rotation steps, each row followed by its count of steps
The counts run from 0 to 393.
[ 0.50 -1.07 -2.91 -0.67 -1.06 -0.91  0.06  2.68  0.63 -1.02  1.37 -0.09
  0.72 -1.29 -3.09  0.55  2.61 -0.46  1.15 -1.13 -0.02 -0.68  1.30 -0.90
 -0.32 -2.78 -0.65 -0.83  1.16  0.72 -0.35  2.93 -1.69  0.08 -2.48  0.86
 -0.26 -0.31  0.34  2.52  1.65 -1.59]	170
[ 0.42  0.49 -0.99 -2.77 -0.55  1.67  2.39  2.79 -0.41  0.29 -0.02  1.46
  0.36 -0.23 -1.86  0.65 -1.11  0.28  1.04  0.31  0.07  0.84 -0.70 -2.32
 -2.15 -0.89 -0.15 -1.11  1.62 -0.68  2.44  1.19 -0.56  0.32 -0.35  0.04
  0.79  2.26  0.44  4.58  0.73 -2.10]	256
[ 1.27 -0.77 -2.14 -3.20 -0.76 -0.63  0.32  3.85 -0.62  0.64  1.22 -0.45
 -0.01  0.06 -3.74 -0.06  1.51 -0.64  1.18  0.34  0.69  1.25  0.93 -1.66
 -0.33 -1.38 -1.50  0.07  1.33 -0.19  0.54  1.07 -0.72  0.99 -2.11 -1.52
 -1.33 -0.32  0.00  1.97  0.82 -2.38]	30
[ 1.32  0.61 -1.16 -1.14 -1.09 -0.22  1.52  3.40  0.17 -1.35  1.59  1.07
  0.23 -0.81 -3.32  0.49  1.57 -1.29  2.62 -1.43  0.72  0.04  0.47 -1.15
 -0.77 -1.94 -0.66 -0.48  1.16 -1.08  1.61  1.31 -1.32  0.22 -0.31  0.95
 -2.11  0.68 -0.07  3.88  1.53 -0.80]	354
[ 0.22  0.17 -2.30 -1.66 -0.31 -0.39  3.00  3.88  0.31  0.34  1.36  0.30
  1.24  0.13 -1.79  0.92  1.74 -0.29  1.12 -1.70 -0.23 -1.10  0.03 -2.98
  0.44  0.08 -1.75 -0.44  0.40 -2.37  0.66  0.37 -1.22 -0.50  0.40  0.62
 -1.23  0.07  0.25  2.06  3.42 -1.60]	349
[ 0.65 -2.11 -1.19 -1.29 -1.16  0.76  3.27  4.14  2.40 -0.62 -0.65 -0.30
  1.17 -0.80 -0.83  2.17  0.22  0.70  0.50 -1.72  1.77 -0.53  1.76 -1.74
 -0.19 -1.40 -1.65  0.95 -0.34 -0.08 -1.07  0.64 -1.02  0.09 -0.61  0.48
 -0.81 -0.59 -0.59  2.42  1.87 -2.31]	233
[ 0.57  0.21 -1.47 -1.60 -0.24  1.12  3.72  4.70  0.88 -0.36  1.43  0.31
 -0.32 -0.67 -1.55  2.10  0.20  0.24  1.69 -1.16  0.99 -1.30  1.11 -1.76
  0.94 -0.73 -0.36 -0.50  0.00 -0.59  0.38  0.10 -0.57 -0.05  0.62  0.97
 -1.94  0.77 -0.37  3.76  2.32 -0.48]	203
[-0.63 -0.93 -3.89 -1.65  0.80  1.26  2.40  2.92  0.21 -0.61 -0.83  0.19
  0.67 -0.40 -1.36  1.11 -0.29  0.52 -1.05  0.73 -1.18 -0.63  0.32 -2.01
 -1.24 -0.53 -0.24 -1.24  1.62  0.16  0.19  2.10 -0.26  0.02 -1.78 -0.41
  2.29  1.64 -0.17  3.41 -0.05 -3.10]	299
[-1.03 -2.05 -2.42 -1.94 -0.37  1.01  3.35  2.31  2.91 -0.26 -0.62  0.35
  2.26 -1.12 -1.04  2.18 -0.73  0.99  0.53 -1.12 -1.08 -1.74  0.91 -2.72
 -0.29 -0.88 -1.34 -0.60  0.00 -0.30 -0.20  1.01 -1.77 -0.42 -1.28  0.91
  1.94 -0.01  0.23  2.09  1.33 -1.87]	195
[ 0.74  0.32 -2.26 -2.40 -0.97 -0.70  0.72  3.92  0.06 -0.38  2.06 -0.26
  0.08 -0.87 -2.64  1.46  2.44 -0.47  1.04 -0.98  0.86 -1.12 -0.30 -2.01
  0.46 -0.68 -0.72 -1.28  0.27 -1.99  1.29  2.02 -1.46 -0.45 -0.61  1.12
 -1.09  0.42  0.66  2.72  2.87 -0.34]	208
[ 0.47 -1.98 -2.82 -1.95 -0.89  0.63  2.33  4.63  1.55 -0.56 -0.75 -1.30
  0.54 -0.83 -1.40  2.93  1.01  0.88 -1.29 -0.17  1.64 -0.25  0.82 -1.71
  0.03 -0.55 -1.01  0.51 -0.47 -0.06 -1.35  0.97  0.12 -0.04 -1.49 -0.36
 -0.21 -0.60 -0.67  1.70  1.50 -2.65]	40
[ 0.00  0.52 -1.99 -1.25  0.93  1.74  1.17  1.83  2.79 -1.61 -0.50  1.70
  2.35 -0.19 -2.28  1.33 -0.34  1.24  0.12 -0.14 -0.38  1.55  0.59 -2.63
 -1.39 -0.45 -1.87 -0.57  0.93  0.69  1.59 -0.46 -0.65  0.67 -2.43  0.13
  0.55  0.82 -0.66  3.43  0.56 -3.08]	43
[-0.22 -0.29 -2.70 -0.50  0.20  1.01  1.34  1.64  2.53 -1.46 -0.02  1.82
  2.25 -0.39 -2.53 -0.26  0.50  0.07  2.20 -1.37 -2.21 -0.09  1.60 -2.03
 -1.01 -1.62 -1.77 -1.11  1.82  0.72  0.63  0.85 -1.93  0.67 -1.83  0.68
  0.58  0.27  0.14  2.98  1.14 -2.70]	273
[ 0.41 -1.25 -2.06  0.06 -0.47  0.45  1.92  4.24  0.94  0.14  0.75 -0.80
  0.29 -1.95 -1.54  2.41  1.40  0.68  0.49 -1.52  1.91 -0.62  1.30 -1.12
  0.39 -2.61  0.61 -0.50  0.08  0.80 -1.55  2.19 -0.87 -0.38 -0.81  1.14
 -0.44  0.18  0.01  2.72  2.60 -1.82]	19
[ 0.73 -2.72 -2.65 -2.52 -1.63  0.15  2.19  3.30  1.94 -1.19 -1.23 -0.54
  0.95 -0.91 -0.84  2.08  0.27  0.22 -0.27 -0.19  0.20 -1.16  0.55 -1.33
 -1.08 -1.18 -1.32  0.25  0.37 -0.42 -0.17  2.54 -1.39  0.33 -1.99  0.12
  1.07 -0.29  0.18  2.64  0.21 -2.02]	3
[ 1.89  0.76 -1.68 -0.59  0.97 -1.16  0.61  3.34 -0.01 -0.58  1.85 -0.02
  0.97 -1.95 -3.31  1.08  1.17 -0.35  1.44 -1.40  1.79  1.10  0.69 -1.67
 -0.26 -2.33 -0.73  0.27  1.35  0.10  0.77  0.82 -1.44 -0.03 -1.28 -0.12
 -2.14  1.41  0.06  2.56  0.80 -1.73]	317
[ 2.08 -0.56 -1.47 -1.24 -0.22 -0.19  0.78  3.76  0.75 -2.63 -0.28  0.63
  1.43 -1.40 -2.72  1.42  0.78 -0.68  0.08 -0.85  1.52  1.22 -0.38 -1.37
 -2.18 -0.96 -1.82  0.82  0.85 -1.34  1.87  1.16 -0.69  0.57 -1.53 -0.32
 -1.12  0.61 -0.23  3.37  0.07 -2.29]	265
[-1.48  0.34 -0.62 -2.45 -1.70  3.18  2.78  2.71  1.52  0.71 -0.22  1.26
  0.17  0.61 -2.56  1.50 -0.85  0.66  1.06  0.68  0.43  1.07  0.43 -1.97
 -1.27 -0.81  0.42 -1.79  0.80 -0.07  0.65  0.57  0.23  0.23 -0.16  0.24
  0.87  1.13 -0.32  3.93  1.95 -2.28]	293
[ 1.41 -1.37 -2.66 -1.95  1.00 -1.10  1.97  4.41  0.44 -0.11  0.83 -0.70
  1.38 -0.35 -1.78  1.03  1.22  0.24  0.11 -1.09  0.53  0.21  1.13 -2.70
  0.40 -0.39 -3.08  1.16  0.51 -0.52 -0.60  0.07 -0.95  0.25 -1.45 -1.11
 -1.40 -0.52 -0.50  1.52  1.43 -3.05]	9
[ 0.14  0.41 -1.96 -1.12 -0.71 -0.54  1.89  3.64  0.89 -0.93  1.94  0.42
  1.19 -1.24 -3.39  1.72  1.28 -1.34  2.54 -1.76  0.70 -0.63  0.09 -1.92
  0.26 -1.16 -1.53  0.02  0.63 -1.96  0.61  0.56 -0.87 -0.46  0.07  0.67
 -1.92  0.53  0.00  2.37  1.99 -0.84]	15
[-0.14 -0.99 -1.80 -1.93 -1.47  1.58  1.71  2.07  1.86  0.17  0.17  0.75
  0.63 -0.85 -1.24  1.20 -0.55  1.35  1.07  0.15  0.18 -0.89  0.92 -1.88
 -0.55 -2.12  0.47 -2.18  0.78  1.10  0.16  2.29 -1.82  0.29 -2.01  1.18
  1.94  0.93  0.70  3.69  1.54 -1.19]	174
[-0.63  1.26 -2.34 -0.87  1.76  0.86  1.29  1.80  2.04 -0.45  1.21  1.53
  2.64 -0.70 -3.10  1.32 -0.42  0.62  1.71 -1.14 -0.85  1.16  0.73 -3.37
 -0.10 -1.20 -1.89 -0.84  1.30  0.23  0.85 -1.03 -1.42 -0.18 -1.81  0.54
  0.07  1.28 -0.04  2.66  1.17 -2.43]	236
[-0.60 -0.75 -1.59 -1.38 -1.77  2.31  1.36  2.20  1.52  0.64 -0.20  0.93
  0.61  0.01 -2.19  0.75  0.00  1.15  0.90 -0.16  0.38  0.40  1.05 -1.62
 -1.11 -2.17  0.49 -2.34  1.12  1.71  0.10  2.27 -1.42  0.24 -1.67  1.25
  1.89  0.49  0.15  3.70  2.57 -2.05]	101
[-1.25  1.03 -2.16  0.06  1.85  1.68  1.47  1.97  1.77 -0.16  0.47  1.26
  2.66 -0.42 -2.11  1.31  0.11  1.27  0.37 -1.27 -0.34  1.59  0.74 -3.09
 -0.31 -0.96 -1.36 -0.86  0.95  0.89  0.42 -0.78 -0.81  0.08 -1.55  0.35
  0.26  1.26 -0.31  2.48  2.14 -3.51]	309
[ 1.26  0.88 -1.67 -0.46  1.53  0.97  2.37  3.07  0.63 -0.68  0.07  1.56
  1.71 -0.20 -0.93  0.82  0.08  1.33 -0.15 -1.58  0.54  1.02  0.01 -3.14
 -1.68 -0.47 -1.31 -0.79  0.99 -0.43  2.14 -0.25 -1.15  0.47 -0.50  0.64
  0.09  1.79  0.03  3.86  1.84 -2.89]	308
[-1.65  1.41 -2.38 -2.90  0.09  1.88  0.68  2.11  2.59 -0.93  0.65  0.66
  1.37 -0.12 -4.01  2.66  0.17 -0.37  0.48  0.85 -0.28  0.73 -0.54 -2.25
 -0.32  0.36 -0.64 -1.28  0.88 -0.80  0.92 -0.11  0.16 -0.02 -2.08 -0.61
 -0.04  1.19 -0.66  2.69  0.51 -1.75]	74
[-1.08  1.46 -2.39 -0.27  1.00  2.44  2.85  2.90  1.31  0.14  1.05  0.93
  0.30 -0.71 -1.78  1.77 -0.10  1.26  0.92 -0.69  0.36 -0.16  1.38 -2.16
  0.58 -1.22  0.36 -1.76  0.93  1.19 -0.23  0.04 -0.35  0.06 -0.46  1.11
 -0.26  1.77 -0.80  4.04  2.33 -1.62]	241
[ 0.89 -2.33 -1.55 -0.40 -0.78  0.38  2.80  3.42  1.69 -0.86 -0.81  0.79
  1.47 -1.19 -1.30  0.78 -0.04  0.20  1.67 -1.94  0.04 -0.24  1.74 -1.21
 -1.35 -2.61 -1.41  0.55  1.00  0.58 -0.40  1.52 -1.88  0.50 -0.87  0.49
  0.53  0.31 -0.08  3.01  0.82 -2.97]	123
[-2.00 -0.51 -2.59 -1.62 -1.75  1.82  1.24  1.80  1.39 -0.79 -0.39  0.77
  1.00  0.11 -3.83  0.73  0.54 -1.01  1.12  0.04 -1.07  0.53  0.26 -1.02
 -1.62 -1.58 -0.01 -1.55  1.79  0.19 -0.54  2.19 -0.17  0.00 -1.75 -0.14
  1.36  0.44 -0.33  2.74  1.02 -3.07]	221
[ 0.88 -1.42 -2.56 -0.59  0.71  0.32  1.20  2.81  1.32 -1.34 -1.01  0.09
  1.61 -1.97 -2.33  2.22 -0.02  0.71 -0.98 -0.54  1.29  1.28  0.26 -1.51
 -1.94 -2.19 -0.85  0.35  1.06  0.86 -0.05  1.52 -0.42  0.03 -2.70 -0.32
  1.05  1.30 -0.33  2.33 -0.11 -3.44]	227
[ 0.04 -1.89 -2.92 -3.20  0.10  0.25  1.55  3.37 -0.20  1.58  0.26 -1.00
  0.09 -0.26 -2.27  0.67 -0.18  0.86  0.08  1.04  0.03  0.05  1.65 -2.07
  0.52 -1.30 -0.88 -0.49  1.08  1.58 -1.18  1.72 -1.06  0.69 -2.66 -1.48
  0.95  0.41 -0.04  2.07  0.61 -3.09]	180
[ 0.11 -1.44 -3.24 -1.02  0.67  0.89  1.90  3.36  0.78 -0.90 -1.01 -0.42
  0.63 -1.02 -1.68  2.22  0.07  1.07 -1.28  0.20  0.92  0.97  1.26 -1.00
 -0.96 -1.82 -0.43  0.36  1.00  1.36 -1.15  1.23  0.32  0.47 -2.21 -1.03
  0.88  0.76 -0.89  2.66 -0.15 -3.74]	300
[-1.43  1.35 -2.63 -1.41  0.82  0.68  2.00  1.98  1.87 -0.26  2.07  0.79
  1.83 -1.01 -3.19  1.55  0.33 -0.37  2.02 -1.54 -1.06 -0.63  0.02 -3.03
  0.53 -0.52 -0.85 -1.16  0.86 -0.93  1.00 -0.24 -1.05 -0.86 -0.30  0.92
 -0.59  1.18 -0.02  2.37  2.38 -1.24]	126
